[126 107 138 153 127 123 141] ==> 126, 141

[148 111 130 114 129 105 101] ==> 148, 101

[126 136 126 101 134 133] ==> 126, 133

[[132 131 145 135 118]
 [130 121 109 116 149]] ==> 132, 149

[158 125 128 122 142 116] ==> 158, 116

[134 156 127 114 137] ==> 134, 137

[[153 125 119 130 120 155]
 [148 131 119 150 139 123]] ==> 153, 123

[113 121 158 102 122] ==> 113, 122
---
[125 130 153 137 136 121 118] out 121

[[120 130 136 134 125]
 [155 120 101 127 129]] out 134

[[146 111 115 122 137 134]
 [127 117 121 117 105 147]] out 137

[120 156 138 141] out 138

[143 135 119 155 103 121 117] out 121

[132 145 134 112 126 153 110] out 153

[[135 139 130 119 151]
 [146 154 141 119 151]] out 119

[116 104 132 142 122 146 102] out 146

[[117 145 117 125 123 153]
 [117 132 121 137 129 117]
 [126 133 121 122 110 130]] out 123

[118 105 142 140 141 139 146] out 139
---
[[139 118 123 135]
 [116 135 141 120]
 [128 128 150 127]] ans = 141

[[139 135 107 110 111 110]
 [114 119 146 154 142 147]] ans = 107

[[108 129 135 130  99 144 105]
 [131 156 154 145 112 120 134]] ans = 135

[[150 154 100 126 151 121]
 [115 137 141 136 139 131]
 [150 137 106 141 142  99]] ans = 141

[[102 142 117 112 143 130]
 [152 158 106 147 158 112]
 [141 144 103 113 112 149]] ans = 106

[[134 109 144 136 126 130 118]
 [115 147 135 116 103 123 111]] ans = 144

[[106 124 103 141 117 110]
 [105 135 138 117 131 118]] ans = 103
---
[[123 145 156 132 128 140]
 [119 140 150 133 134 140]
 [122 143 150 131 134 139]] gives 150

[[105 108 102 127 122 123 113]
 [117 120 131 137 132 122 153]
 [140 126 118 137 136 127 106]] gives 118

[[120 124 121 137 129]
 [138 132 135 128 140]
 [140 116 147 105 115]] gives 147

[[142 130 144 102 120 110 124]
 [101 135 101 156 133 139 136]
 [149 141 147 114 137 118 137]] gives 147

[[121 115 146 128 134]
 [123 150 129 118 128]
 [132 135 144 112 128]] gives 144

[[145 124 135 133 123]
 [140 125 135 139 138]
 [119 101 136 118 135]] gives 136
---
[124, 154, 108, 145, 136, 107] -> 154

[[128, 134, 131, 150],
 [125, 134, 151, 135],
 [130, 150, 138, 122]] -> 134

[120, 106, 131, 132, 130] -> 106

[106, 108, 100, 118] -> 108

[130, 102, 114, 122] -> 102

[[132, 127, 134, 136],
 [138, 128, 157, 138]] -> 127

[[122, 110, 116, 101, 131],
 [134, 138, 122, 139, 132],
 [135, 119, 134, 129, 112]] -> 110

[[131, 140, 105, 136, 128],
 [118, 105, 132, 130, 140],
 [135, 140, 105, 131, 135]] -> 140
---
[[142 125 130 127 131]
 [136 129 118 117 102]
 [115 115 142 132 137]] -> 129

[[118 104 139 115 129 108 138]
 [115 142 111 120 124 117 118]] -> 104

[[129 125 130 134 134 133 137]
 [108 131  98 130 152 118 121]] -> 125

[[135 126 116 128 131 147]
 [133 150 131 135 132 128]
 [128 136 145 128 123 114]] -> 150

[[132 134 129 120 138 140 140]
 [100 149 125 130 131 118 147]
 [150 103 121 109 128 126 132]] -> 149

[[129 120 128 126]
 [123 101 130 135]] -> 120

[[109 122 123 136 123]
 [109 130 141 119 152]] -> 122
---
130  123  128  125
118  148  128  156
134   99  133  115
result: 99

149  126  115  125  127  112  132
103  130  155  138  131  154  134
110  126  148  141  136  146  139
result: 136

137  148  132  148  152
115  149  141  119  124
137  115  116  137  149
result: 116

137  133  144  119  135  126  120
148  131  113  128  122  104  114
126  122  132  125  129  133  114
result: 129

125  127  128  132  123  118
153  100  117  143  113  127
127  152  115  110  128  151
result: 110

133  125  126  130
102  137  133  135
125  117  122  128
result: 117

116  120  128  137  139  134
106  113  149  145  108  111
114  100  112  138  155  148
result: 138
---
130,121,150,143,136 Out: 121

124,134,140,144,128,133
117,111,119,106,125,124
Out: 134

145,117,152,107 Out: 117

144,131,137,151,154,104 Out: 131

111,126,140,134,132,140,128
106,119,142,145,128,138,118
112,126,140,127,119,131,116
Out: 126

103,105,109,112,108
103,139,119,136,120
141,134,138,153,110
Out: 105

141,142,156,144,131,102,105 Out: 142

153,155,125,134,137,153,139 Out: 155
---
[105 115 112 144] → 144
[158 148 145 144] → 144
[101 112 116 137] → 137
[145 135 146 102] → 102
[157 132 113 105] → 105
[129 123 106 124] → 124
---
117	129	123	119	127	122	133
109	133	126	122	129	99	136
gives 122

115	139	126	130	116
143	136	135	154	142
119	138	137	141	131
gives 154

140	109	128	148	112
141	110	135	157	106
gives 148

119	151	135	105	123
129	127	145	143	125
gives 105

136	130	132	133	134
154	143	146	135	118
143	133	139	136	135
gives 135

104	113	135	140
108	107	149	132
gives 135

123	134	152	129	131	137
114	118	117	142	130	140
gives 131

129	124	132	125	131	132	132
132	127	132	122	130	132	139
132	136	128	141	122	120	153
gives 132
---
[[108  99 122 100 146]
 [135 133 129 131 125]] >> 133

[[132 129 109 120]
 [128 116 130 117]
 [129 110 156 120]] >> 116

[[118 136 123 126 112 150 129]
 [116 142 110 126 118 152 119]
 [118 137 122 127 110 152 129]] >> 142

[[135 106 132 125 128 120 131]
 [124 129 146 140 135 126 140]
 [131 115 140 115 127 125 140]] >> 129

[[129 152 143 115 114 128 118]
 [141 138 133 143 125 131 116]] >> 138

[[133 138 138 139 104]
 [130 143 130 124 135]
 [133 149 122 131 131]] >> 143
